One vector is turned by the same rotation once a step. Each row is the vector after some number of steps, and that number follows the row.
The counts run from 0 to 604.
[132 125 101 135 151 157 159 157 166 140 121 123  97  93 128 137 144 151
 172  93 143  91 117 132 153 169 107  88 142 158 132 154 163 146 208 112
 168 111 114 147 138 114  77  81 161 152 167 136 129 143 127 106 140 134
 131 104 107 156 151 150 140 101 125 139 123 132 153  93 114 130 153 136
 116 116  97 153 135 141 100 136  76  88 102 111  96] => 152
[123 104 101 160 141 111 140  99 102 108 136 158 161 152 123 152 148 130
 122  96 122 111 115  99 114  83 112 186 160 120 114 120 126 143  82 137
 150 148  94  92 105 127 137 139  78 116 161 152 133 119 153 153  90 201
  87 166 145 118 123 135 172  96 101 109 150  84  84 126 109 167 147 128
  98 149 101 135 170 122 127 112 181 131 124 121 140] => 436
[106 122  99 134 133 133 148  95 135 114 115 156 124  93 159 147 175 135
 125 134 118  76 131 108 121 122 107 116 174 152 128 103 105 108 128 107
 159 151 158 130 127 144 153 161 125 167 153 146 100 144 132 158 151 188
 130 117 160 118 117 102 133  97 127 150 118 104 102 127  88 120  73 136
 112 168  70 150 126 155  82 176 131 163  70 102 153] => 156
[ 96 144 148 116 133 110  97 144 116 110 142 145 150  87 109 106 124 145
 161 119 126 122 106 106 117 130 121  78 121 212 138 117  86  89 171 112
 154 120 141 172  92 146 102 116 156 147 166 141 131 104 120 131 132  85
 134 132 155 144 120  83 105 134 103 138  74 170 130  55 139 131 146  77
  94 123  75 130 104 152 145 131 137  91 108 113 117] => 475
[155 158 151 120 147 113 130 165 119 112 123 107 119 101 136 130 122 171
 149  69 118 142 130 120 118 133  95 102 122 111 134 149 182 137 150 115
 105 110 133 135  98 140 130  95  65 140 169 124  99 137 108  95 151 117
  98 112 142 141 123 137 120  73 102  90 110 129 165 149  67 132  97 119
  81  69  68 128 137 153 163 112 129  86 133 142 121] => 65
[108 100 124 164 131 142 148 133 138 127 152 144 104 140 105 151 137 132
 140 132 139  79 155 138 123 127  95 131 149 161 119 149 112 153 172 123
 160 123  71 113 116 110  70  99 114 101 164 167 148 141 131 119  90 187
 106 139  89 149 153 152 178 105 151 130 151  87  99  96 100 170 141 177
 126 147  86 142 140 114  78 148 144 122 143 112 106] => 162
[130 121 175 129 109 101 127 115  95 125 149 174 143 112 118 104 125 129
 120 124 161 127 116 105 168 133 153  88 121 207 162  96  92 104 188  99
 118 104 148 133  99 126 135 130 154 156 130 105 103  74  92 136 146  86
 143 138 169 109  97 102  92 165 119 153  85 133 127 108 134 134 123  96
 120 120 120 109 116 131 183 129 131 136  81 114 130] => 11
[141 130 180 131  99 111 139  90 153 143 132 132 111 172 138 120 145 120
 128 162 162  84 178 115 148 178 144 115 129 169 193 112 102 148 206  92
 109  68 147 111 156 114 121 143 155 122 111 119  96 138  99 123 130 121
 149 102 134 132 125 139  97 155 165 150 149 117  88 131 119 131 112 157
 134 129 111 130 117 148 121 174 116 150 114 115 113] => 412
[121 149 113 122 143 139 100 125 146 129  89  73 116 110 148 168 140 120
 135 137  99 123 128 144  60 122  85 169 132 119  97 131 121 104  58 142
 145 147 152 104 128 170 127 159  61  88 112 125 120 182 142 145 115 165
 100 136 116 157 145 101 140  83 125 114 173 118 102 127 101 122  96 141
 125 119 100 151  89 168  81 162 149 123 142 140 134] => 304
[144  73  92 141 135 143 165 141 128 141 110 158 103 100 140 173 145 143
 100  91 149 112 106 138 170 127 108 115 152 148  92 165 162 115 118 136
 152 142 101  75 107 118 142 125  99 157 120 102 106 136 163 161 131 174
  84 152 142 131 133 155 168 101  63 140 144  91 144 169  95 155 111 113
 136 122 165 130 145  81 131 109 135 143  64 149 162] => 385
[ 90  97 167 126 167  99 101 125 144 174 130 142 155 144  97 139 156 130
 119 174 133 135 150 121 149 177 146  96 116 128 168 172 102 119 116 116
 106 125 146 135 110 138 131 106 190 132  84  98 120  94 150 145 121  72
 148  82 141  84 139 137 108 147 137 138 168 138 160 153 162 105  99 126
 123 147 184 101 118  58 127 113 117 140 136 125 152] => 404
[130 148 139  99 109 115 169 142 138 160 102 147  72 191 130  86 137 128
 114 181 132 130 157 126 174 178 137 134 137  99 113 157  91 167 168 128
 147 107 136 118 174 129 132 149 137 119 101  90 113 141 144 122 140 137
 122 152 179 180 128 141 131 172 105 127 115 143 159 145 126 117 146 160
 144 156 153 130 140 103 132 119  79 168 139  88 136] => 273
[ 97 131 127 104 161 109 132 168 139 113  99 136 165 115 125 100 158 162
 164 102 135 117 113 107 142 182 128  99 130 154 172 124 130 157 152 112
 167 112 181 178 124 164 159 122 169 161 175 106  90 113 174 155 134  96
 127 128 173 163 105 137  89 101 104 110 114 152 148  94 121 122 155 105
  89 114 108 152 142 137 157 116 116 105  91 103 154] => 150
[106 100 132 120 130 133 128 151 138 108  94  94 130  94 146 178 121 127
 123 117 150 120 137 144  78 138 100 143 124 187 124 115 103 107 104 138
 159 127 140  79  99 185 145 154  50 117 109  99  98 169 134 157 114 155
  92 163 122 160 140 127 126  86  87 134 147 105  99 143  75 155  93 105
 154 106 127 142  94 146 130 122 179 124 100 152 161] => 115
[134 139 184 135 116 106 107 103 111 156 150 132  87 163  91 135 125 115
 102 162 122 134 172 117 153 112 123 123 134 150 108 176 108 108 162 120
  81 106  90  85 124  71  74 113 131  88  94 103 129 116  81 103 110 116
 122 114 117 110 141 130 146 182 133 149 150 116 150 143 133 122 109 156
 135 139 143  84  87  91 124 146 135 133 150 140  91] => 265
[108  89 164 104 140 122 100 171 130 141 121 116 151 132 117 150  99 127
 106 171 143 173 114 181  88 129 132 143  86 133 135 154  87 125  75 157
 129 143 124 117 101 182 152 133  83 105  84 103 139 132 152 154 121 103
 108 148 125 152 146 129 125 134  83 107 114 147 147 146 123 129 100  87
 151 105 174  99 107  75 167  75 143 135 157 142 155] => 124
[ 92 148  87 123 156 156 112 180 152  84 101 106 175 126 121 117 152 126
 152 120 117  93 105 137 125 141 131 157 134 137 141  74 140 162 117 161
 161 143 198 181 125 135 147 158 169 100 108 160 114  96 175 158  97 128
 140 130 133 121 102 187 144 129 121 117 144 137 102  78 150 136 168 158
 133 142 123 146 152 160 113 142 145 143  83 129 133] => 99
[140 150 132 137 140 163  77 133 130 117 146  85 174 138 116 131 108 103
 145 135 128 153 102 136  76  95 151 164  95 104 138  80 142 139  90 155
  83 139 151 167 131 110 130 125 153  82 101 171 147 117 113 110 102 102
 159  98  84  90 131 143 124 147 164 113 150 133  93 100 180 101 148 154
 150 114 140 112 129 157 129 135 140 108 179 157  98] => 500
[150 181 121 112 136 125 109 175 118  85 103  99 112 109 131 122 130 147
 147  79  98 135 121 125 128  99  89 125 142 153  97 108 185 135 138 151
 115 126 167 119 114 120 127 153  76 106 124 105  82 127 132 130 121 127
  85 149 170 138 101 152 145 129  53 117 131 124 163 121  83 138 121 140
  96  89  88 107 135 179 138 144 155 110  80 139 108] => 518
[181 166 148 149 111 134 123 134 111  87 127 102 141 131 150 134 111 135
 138  61 136 124 109 123 112 110 136 147 117 141 155  55 200 147 140 129
  78  90 154 123 114 108 162 141  75 108 129 139  83 128  89 119 137 128
 127 122 127 100  89 149 114 120 122 107 129  94  96 141  87 141 116 147
 125  68  94 105 148 189 162 145 161 130  92 158 107] => 55
[134 103 143 114 140 125 107 130  81  92 147 150 163 102 134 133 100 138
 105 113 147 191  94 153  86  93 143 118 118 127 124 115  95 111  76 140
 107 154 121 139  62 171 176 119  72 155 133 150 146 110 143 155 143 121
 113 151 143 111 111  90 122 103 122 108  61 124 127 139 116 122  82  82
 134 102 134 117 116 104 190  76 165 133 131 133 173] => 251
[124 125 130 110 116 156 134 152 172 138 117 110 142 165 153 142 125 118
 132 172 158 126 129 170  72 169 145 185  96 105 172 112 112 165 105 150
 156 124 139 141 175 176 145 149  97  97 130 149 134 174 142 120 118 145
 126 136 104 178 151 147 115  91 153  85 142 140  75 134 116 123 141 153
 150 130 123 144 140 147 129 118 109 128 194 124 135] => 39
[122  55 125 175 134 149 118 109 131 146 146 136 149  97 140 202 125 103
 122 119 167 127 121 143 104 129 132 114 118 150 132 136  97  91 107 114
 130 143  79 103 104 138 111  88 144 147 127 146 164 123 109 144 118 147
 135 108  56  87 160 118 145  96 187 147 145  90  80 125 137 145  95 103
 165 131 162 136 102  93 111 128 144 106 122 157 144] => 301
[119 152 109 113 187 152 102 159 136  88 111  99 154  78 121 114 141 129
 175  92 110 140 124 141 144 151 114  80 132 129 110  98 124 119 130 145
 136 133 166 178 107 132 106 100 197 140 125 161 157  95 143 157 116  99
 147 126  93 115 106 135 135 117 178 136 104 128 145  58 179 130 162 135
 125 114 127 184 108 132 125 122 146  86 107 134 111] => 424
[139 155 156 154  97  97 140  58 140 154 143 147 115 205 135 115 156 122
 132 155 123  95 166  74 120 138 131 166 138 120 172 114  98 145 149  99
 125  96 134 119 169 100 119 144 127 101 148 135 114 132  95 103 111 179
 122 122 142 124 120 101 114 124 180 131 170 121  83 136 129 129 147 156
 105 155  94 128 149 156 102 175 128 151 164 100 121] => 223
[111 154 117 152 131 117 129 105 142 132 132 113 106 177 110 140 162 109
 141 144 102  97 177 107 100 134  92 170 156 111 117 141 109 139 123 116
 137 120 115 107 143 101  91 135 118  61 130 150 148 148 143 128  82 189
 101 128 110 137 126 144 164 131 154 127 194  97  97 110 131 140 148 191
 116 175  89 147 138 125  71 160 150 137 159 113 112] => 34
[153 138 122 134 156 140 134 162 120 103 110  88  92 103 139 140 110 134
 151  63 142 154 151 153 116 141  98 117 116 127  97 152 148 142 159 131
 143 107 101 102 113 143  87 101  70 111 152 119 135 156 114 123 114 167
  88 173  69 189 143 134 159  79 142 111 108  99 127 117  96 175 132 132
 137  77 115 167 114 133 137 110 140  78 147 136 133] => 570
[160 154 130 115 154 138 126 175 134  93  83  85 122 113 143 129 150 146
 135  73 118 131 142 127 149 149 114 110 141 100 135 113 208 164 128 132
  86 108 184 129 127 121 158 133 106 125 108 103  70 120 122 138 153 120
 120 109 140 115  94 169 112 108 101 114 134 104 174 156  87 122 102 156
 133  81 129 134 140 149 151 127 142 129  67 156 131] => 192
[131 109  88 144 145 159 147 133 145 137 143 143 103  63 112 136 149 138
 145 111 139 109 110 133 173 128 113  63 148 166 100 142 133 121 193 120
 157 131  81 144 118 103  69  84 193 162 150 152 158 121 116 128 144 119
 141 116  95 121 160 131 150 133 142 168 101 125 150  77 148 138 145 129
 125 140 120 155 123 115  83 153  95  93  94 118 103] => 153
[143 170 105 130 131 171 123 117 181 146 101  95 111 122 161 128 134 124
 151 152 106 107 105 133 111 137 135 139 120  93 141 102 161 123 131 120
 107 133 151 176 182 119 117 133 173 131 116 153 120 164 103 101 148 120
 161  69 106 129 145 106 115 119 164 141 148 168 122 105 148  70 135 156
 137 129 106 140 106 174  71 187  86 114 151 136  98] => 91
[163 111 146 125 131 127 113 116  87 114 105 113 144 140 138 124 113  94
 108 113 172 172 139 141 157 146 158 120 114 120 121 101 108 141 109 142
  96 117 165 118 110 142 169 144 156 135  64 119 134  97 132 160 116 121
 160 149 108 104  99 141 129 152 177 140 107  92 121 129 171 152 127 123
 183 117 209 134 112 107 189  94 149 165 113 151 167] => 506
[107 134 101 131 142 125  91 124 176 155 105 105 148 130 156 155 141 123
 157 150  98 117  94 109  70 125 125 183 107 102 114 113 109 114  46 136
 161 164 164 134 158 178 144 164 107 117 139 137 121 172 165 144 114 145
 127 111 126 170 147  93 113  81 117 104 181 155  97 123 140 102 154  96
 112 143 116 152 126 149  95 139 122 118 179 128 144] => 492
[171 181 132 134 126 137 124 154 108  95 139 115 105 129 121 121 116 157
 140  62 103 127 105 112 132  78  84 138 141 139  99 120 198 144 170 137
 102 121 121 115 118  82 101 119  75 109 150 132 113 121  95  96 127 130
 101 131 148 130 116 136 147 117  73 117 116 120 158 129  78 137 125 154
  84  83  81 109 147 180 139 154 139  95 102 146  74] => 519
[ 86 136 156 120 137 123  97 139 147 148 142 123 118  81 101 135 124 129
 139 178 130 126 140 153  94 140 111  89 102 213 130 149  71  75 158 114
 157 119 111 143  96 163  63 107 137 129 144 124 147 141 100 127 126  91
 134 118 101 162 155  94 109 133 128 145 120 167 130  71 126 107 111  95
 111 123  99 135  67 122  98 150 125  91 158 118 114] => 347
[ 93 123 118 114 146 164 131 173 173 127 101 111 161 153 137 125 131 124
 137 168 138  90 122 160 102 181 152 176 103 135 162 111 114 165 127 157
 159 137 178 157 169 159 137 158 150  93  96 149 128 142 173 139 107 137
 133 123 119 168 144 183 120 141 127 108 153 146  87 110 150 121 159 174
 162 141 159 139 149 135  97 134 120 148 132 115 134] => 227
